In the rows, zero is written as 128.
Each path below is one point turned by a fixed rotation once a step. After each direction that follows a path, write how fast that rotation turns it, in deg/step (0 if it stays still).
Each turn is a multiple of 5 degrees from 10 to 175, or 0.
Each row of a path follows its step; steps can be skipped.

step 0: [134 122 136 130 131 116 120 124 127 119 122 128 130 125 132 125 134 121
 114 118 131 120 126 143 132 135 134 142 125 124]
step 1: [126 127 138 136 129 129 141 124 134 127 127 133 121 123 140 131 125 131
 125 135 128 140 131 123 138 132 151 133 134 130]
step 2: [120 142 126 116 121 134 130 126 119 115 138 123 128 123 131 129 134 128
 117 126 128 129 129 132 121 137 135 133 132 113]
step 3: [124 114 132 136 116 140 125 139 125 126 119 124 131 127 131 138 142 128
 132 128 132 127 136 136 133 131 140 123 134 127]
step 4: [146 145 126 127 125 136 135 128 124 117 120 136 133 129 121 121 127 132
 127 136 132 131 138 131 135 130 133 119 128 122]
step 5: [129 129 131 116 126 134 121 124 131 136 125 124 122 118 121 128 142 134
 115 124 132 130 120 141 138 125 129 117 136 137]
step 6: [132 118 129 129 128 120 130 109 130 122 124 130 138 129 126 122 131 127
 124 122 136 119 138 119 141 139 132 122 137 125]
step 7: [127 129 131 111 134 129 132 125 132 125 127 126 126 130 127 132 123 105
 117 139 130 133 126 128 132 126 144 123 128 133]
step 8: [125 121 136 119 116 128 119 129 129 121 130 122 136 121 121 130 116 134
 121 129 136 133 131 129 129 136 128 144 144 126]
step 9: [134 118 120 136 130 135 135 131 130 125 128 131 142 124 123 133 129 121
 125 121 129 137 121 134 134 128 147 133 121 115]
step 10: [130 138 134 127 130 135 121 125 130 108 130 130 119 133 124 127 135 137
 130 127 133 133 131 135 132 125 141 142 128 137]
step 11: [125 132 132 135 122 140 134 117 120 138 128 118 126 125 127 128 137 130
 119 129 118 131 130 136 144 143 130 134 127 124]
[126 127 127 129 126 128 128 127 124 132 132 125 136 125 129 129 133 128
 128 123 130 128 122 129 126 132 124 129 132 128] => 120
[129 128 126 134 128 132 131 133 130 123 131 123 126 130 132 128 128 129
 124 126 127 131 128 127 124 129 131 136 128 127] => 45
[127 124 129 127 132 131 129 126 131 126 131 129 132 131 120 128 123 124
 126 126 126 128 126 127 131 124 125 133 130 131] => 35

step 0: [125 133 142 125 125 133 126 120 107 141 115 130 126 128 123 121 140 134
 130 131 137 134 140 125 119 134 119 124 122 127]
step 1: [128 144 129 132 124 129 120 125 122 119 119 130 126 126 119 120 138 122
 135 140 138 146 127 121 129 123 120 119 144 130]
step 2: [128 139 127 118 127 124 133 114 138 124 121 125 127 125 121 123 139 131
 137 117 149 127 129 117 135 113 123 132 131 125]
step 3: [130 137 142 122 128 123 126 114 130 113 116 131 136 134 127 124 120 141
 132 131 133 120 143 126 121 121 120 128 120 132]
step 4: [129 126 133 133 108 131 130 130 131 108 122 120 137 127 132 136 126 132
 137 136 130 130 122 129 123 114 111 117 129 131]
step 5: [136 108 135 119 121 124 133 129 125 125 133 122 128 125 121 125 139 136
 147 121 135 120 126 130 122 119 115 124 128 117]
step 6: [131 122 140 126 126 127 125 124 121 117 144 146 121 137 119 115 134 140
 132 135 120 127 131 135 128 121 118 123 128 131]
step 7: [130 133 122 137 105 132 133 118 133 125 137 141 130 125 124 129 137 139
 128 125 123 133 126 138 138 118 128 118 134 121]
step 8: [131 132 129 134 128 124 140 127 130 133 118 137 127 128 115 129 131 152
 136 123 131 118 125 138 129 131 132 126 128 108]
step 9: [118 128 145 144 138 137 124 134 141 125 123 136 130 134 121 128 131 145
 124 141 124 128 123 131 127 126 121 128 134 121]
step 10: [125 122 134 130 121 126 134 136 149 131 133 124 143 121 121 125 132 130
 119 130 129 124 129 131 129 117 131 126 152 122]
step 11: [128 129 145 113 124 131 149 139 129 134 128 131 131 125 118 118 127 135
 116 128 128 110 127 130 124 127 134 129 127 130]
[122 132 126 131 133 124 129 125 135 127 123 128 127 128 133 127 128 131
 130 130 128 126 127 126 125 126 132 128 131 127] => 55
[128 128 128 133 131 135 134 130 128 126 130 125 127 130 128 125 128 125
 122 127 126 124 130 131 128 131 131 129 132 123] => 20
[132 122 128 128 126 133 130 124 130 127 123 133 127 131 128 129 130 131
 128 127 131 127 127 125 126 132 128 128 135 133] => 0
[128 123 124 132 130 127 129 127 125 128 132 125 123 130 129 131 127 137
 129 125 125 131 128 132 128 125 130 125 129 130] => 35
[122 123 131 129 130 126 129 128 126 127 127 124 136 130 125 135 125 127
 128 127 125 123 128 126 127 126 125 130 130 130] => 60

step 0: [117 144 124 120 128 126 132 132 131 139 120 124 132 139 121 122 135 130
 110 139 116 129 119 127 127 120 137 120 135 131]
step 1: [133 120 117 124 134 138 121 132 118 136 138 115 141 136 123 128 134 128
 129 126 137 121 138 129 116 137 130 129 135 143]
step 2: [116 113 131 135 133 136 129 143 136 132 119 122 120 121 135 125 134 134
 124 135 136 134 140 133 129 117 141 120 131 120]
step 3: [130 124 139 130 115 116 131 129 136 126 126 123 141 144 124 123 138 126
 115 127 127 142 133 127 120 145 127 127 128 126]
step 4: [135 123 122 124 129 128 103 122 131 122 133 125 127 121 138 130 128 130
 136 111 133 139 144 122 128 130 136 121 124 126]
step 5: [123 142 126 132 119 114 133 147 134 138 118 132 115 124 133 120 122 127
 126 119 122 144 127 124 127 122 130 126 129 127]
step 6: [138 142 116 121 131 114 117 126 140 129 134 124 142 131 125 125 134 123
 138 136 118 125 126 130 116 137 128 129 135 136]
step 7: [137 122 125 122 134 127 115 149 117 138 136 128 117 124 139 131 118 136
 131 133 131 121 127 133 123 119 141 130 131 127]
step 8: [126 120 130 145 136 119 136 141 144 134 119 135 138 134 127 126 121 125
 122 140 135 133 115 137 123 133 127 131 131 131]
step 9: [137 125 131 114 140 124 115 118 132 128 141 128 141 137 124 138 131 132
 120 133 134 135 128 135 132 131 139 126 119 115]
step 10: [123 121 131 130 131 130 129 143 116 139 125 130 135 124 135 136 117 123
 127 106 140 142 124 127 135 123 125 124 119 132]
step 11: [118 147 126 130 126 123 133 121 148 133 128 123 144 127 125 129 132 118
 131 133 132 138 127 126 142 120 129 122 135 125]
[124 130 132 129 124 129 128 131 126 123 130 126 129 127 127 130 134 123
 130 127 134 132 133 128 132 130 127 125 127 127] => 45
[127 128 121 131 128 127 124 132 125 128 126 128 129 128 122 129 130 127
 126 128 131 123 121 127 132 131 132 129 124 124] => 40
[125 128 123 130 131 126 134 127 130 130 130 129 126 124 122 124 129 130
 130 130 128 133 131 133 128 129 126 130 127 122] => 120
[133 124 130 128 127 135 131 133 132 126 126 129 129 129 125 135 125 132
 128 132 128 128 130 128 125 133 129 127 127 125] => 60
[131 128 125 128 133 130 130 131 126 123 128 124 126 126 134 129 129 128
 127 125 125 129 131 132 131 126 132 132 123 130] => 135
[133 130 127 126 129 126 129 126 128 123 131 124 128 127 127 129 132 135
 126 124 132 128 123 130 125 128 125 125 132 127] => 130

step 0: [130 125 116 118 132 130 124 136 124 137 115 122 131 124 127 116 114 140
 124 129 113 134 130 132 133 141 125 124 122 146]
step 1: [125 121 124 117 129 129 120 117 127 118 136 122 134 131 128 133 145 124
 125 145 135 127 116 128 111 122 135 137 132 118]
step 2: [133 130 144 126 129 124 139 121 116 135 123 130 117 131 130 124 117 121
 123 119 132 122 139 119 146 126 132 116 122 116]
step 3: [128 130 129 138 132 142 132 137 136 123 122 137 141 124 125 142 139 130
 131 125 125 143 129 143 125 120 121 120 129 144]
step 4: [121 131 125 129 115 111 114 140 134 135 139 127 119 137 126 125 120 124
 132 137 121 130 127 127 133 132 139 141 139 120]
step 5: [130 135 127 129 122 142 138 118 124 123 133 131 129 113 132 121 122 127
 129 122 134 106 120 124 117 135 110 123 126 127]
step 6: [128 117 115 134 150 121 125 122 133 120 126 127 125 140 128 128 131 137
 125 120 130 135 139 124 138 123 135 138 115 139]
step 7: [131 127 129 118 115 126 132 133 127 148 110 117 133 120 126 125 140 132
 125 136 126 135 127 128 113 136 138 122 133 120]
step 8: [130 131 149 121 137 124 123 125 115 111 141 123 135 134 136 140 117 125
 132 136 133 123 117 133 138 125 125 125 130 129]
step 9: [123 118 125 127 124 143 125 135 137 129 123 146 119 130 116 117 134 118
 121 120 121 132 138 123 136 117 118 118 124 121]
step 10: [128 143 118 143 123 117 138 121 127 134 132 128 126 117 133 142 126 117
 129 134 125 135 129 139 120 129 138 140 133 141]
step 11: [134 136 130 130 120 134 117 135 132 125 135 126 135 140 126 117 122 151
 138 116 136 115 126 126 129 134 134 127 130 114]
[127 127 130 131 123 130 133 125 123 129 130 129 131 123 125 124 132 132
 129 129 125 133 125 126 128 127 123 131 128 129] => 160
[123 125 129 125 125 125 131 128 132 129 128 126 123 132 122 132 129 128
 126 129 128 129 133 126 123 126 125 132 129 125] => 135
[130 131 126 133 128 129 133 119 127 130 128 131 128 130 127 129 132 130
 126 126 131 128 134 129 128 127 135 127 126 126] => 90
[131 125 129 127 126 133 131 131 127 130 130 126 127 129 122 122 128 125
 125 123 126 127 130 130 125 134 131 123 130 129] => 160

step 0: [122 136 124 133 128 142 121 120 127 132 117 128 105 109 122 129 131 135
 131 124 130 127 126 127 128 148 114 118 130 125]
step 1: [115 119 119 141 121 134 119 141 114 139 134 131 111 138 137 129 130 136
 135 139 123 136 121 120 123 124 128 120 137 128]
step 2: [117 136 116 125 127 131 136 131 131 143 118 119 137 126 124 127 116 120
 137 145 122 140 134 120 109 127 123 129 124 128]
step 3: [119 124 126 110 111 120 134 129 125 133 140 109 121 126 116 128 133 131
 127 131 113 120 144 132 128 129 118 130 132 129]
step 4: [130 125 114 137 115 115 126 135 141 123 142 122 131 126 119 133 129 119
 110 124 124 146 122 124 135 125 117 123 121 130]
step 5: [135 124 122 135 122 123 127 116 115 125 129 132 135 114 112 134 128 126
 122 133 125 130 120 152 116 114 133 129 120 134]
step 6: [128 122 134 124 122 130 130 130 134 117 113 134 113 115 129 111 134 125
 114 125 123 128 120 142 119 124 120 133 128 111]
step 7: [129 129 131 145 130 128 136 135 117 114 130 148 110 128 132 130 117 133
 127 125 121 141 146 133 126 126 126 124 135 125]
step 8: [120 138 127 127 129 127 117 141 130 118 116 135 130 142 126 126 125 128
 124 136 133 127 136 133 101 133 130 115 126 139]
step 9: [137 140 122 118 132 122 119 133 135 132 132 123 114 131 132 117 124 135
 141 127 127 119 143 130 121 109 113 132 121 133]
step 10: [127 125 135 128 129 121 124 128 125 125 123 122 123 132 131 135 126 112
 123 130 121 123 136 115 142 118 112 106 110 135]
step 11: [128 136 129 137 144 137 120 132 116 121 134 109 142 123 119 129 139 126
 129 117 116 130 118 132 124 118 121 119 124 136]
[121 128 127 127 131 129 127 130 126 137 130 127 129 125 129 127 130 125
 130 130 124 129 125 126 131 130 124 129 128 134] => 35
[131 127 130 130 125 128 129 128 127 126 129 120 132 129 126 131 125 130
 130 131 125 124 125 120 125 126 123 128 129 127] => 45
[129 133 133 123 128 129 125 125 131 130 125 128 130 128 121 127 132 129
 132 129 128 127 128 133 125 129 124 130 132 125] => 120

step 0: [120 128 133 141 137 142 127 131 128 120 107 133 120 119 125 138 125 125
 127 111 134 125 127 116 126 127 148 124 130 136]
step 1: [120 121 134 118 119 124 135 123 124 111 138 141 106 130 129 113 129 139
 122 118 124 120 133 131 128 121 127 121 136 139]
step 2: [133 130 137 120 129 131 143 142 117 119 112 138 123 115 121 136 133 119
 126 128 128 139 120 128 125 118 122 139 141 118]
step 3: [124 116 139 134 148 129 120 126 138 115 127 128 112 123 130 130 129 134
 138 108 132 129 128 133 115 123 144 133 126 130]
step 4: [125 123 120 117 120 125 143 135 120 116 131 144 121 117 126 129 144 134
 126 115 117 126 122 118 136 133 135 118 130 140]
step 5: [128 136 148 129 131 131 125 142 123 123 123 138 121 130 106 118 129 131
 122 116 136 135 117 132 120 117 120 127 135 118]
step 6: [120 121 135 126 142 144 124 127 132 117 118 135 110 114 134 128 128 114
 121 123 123 128 133 115 128 126 148 133 129 133]
step 7: [123 129 137 127 123 116 146 127 113 113 130 135 117 126 129 129 133 141
 129 111 136 122 136 135 130 123 129 123 139 144]
step 8: [133 119 130 117 125 132 134 138 129 118 113 145 115 123 118 124 129 121
 136 127 122 128 110 129 117 114 122 132 134 113]
step 9: [124 120 140 133 144 133 123 134 132 114 131 124 115 116 129 138 135 139
 122 110 127 145 134 125 123 134 139 136 134 128]
step 10: [126 131 129 120 132 123 141 132 119 123 132 145 126 117 121 117 139 127
 133 113 124 117 119 129 134 118 142 121 120 145]
step 11: [125 129 139 129 123 134 124 139 127 117 113 143 113 137 115 128 132 125
 122 118 136 131 119 119 119 133 119 118 144 121]
[125 128 127 131 133 126 123 127 122 130 133 130 126 134 126 133 128 133
 128 126 131 128 130 126 127 127 125 130 133 127] => 170
[127 127 129 127 125 128 132 124 126 125 124 127 124 129 133 130 123 126
 129 133 130 126 133 131 127 124 126 132 133 128] => 65
[129 125 129 126 127 131 122 122 133 125 125 122 129 128 126 129 126 130
 129 125 126 127 129 121 125 128 131 131 130 129] => 125
[129 130 131 129 136 125 128 126 127 130 127 126 130 126 131 130 131 123
 131 127 132 124 130 128 128 130 134 130 126 134] => 110
[126 131 125 132 129 130 129 125 128 128 126 130 129 131 122 127 123 129
 129 128 126 125 123 134 123 125 132 130 125 129] => 145
[133 132 129 128 127 128 128 129 132 126 131 135 127 128 132 131 122 133
 129 128 129 129 128 125 133 127 129 130 124 132] => 120
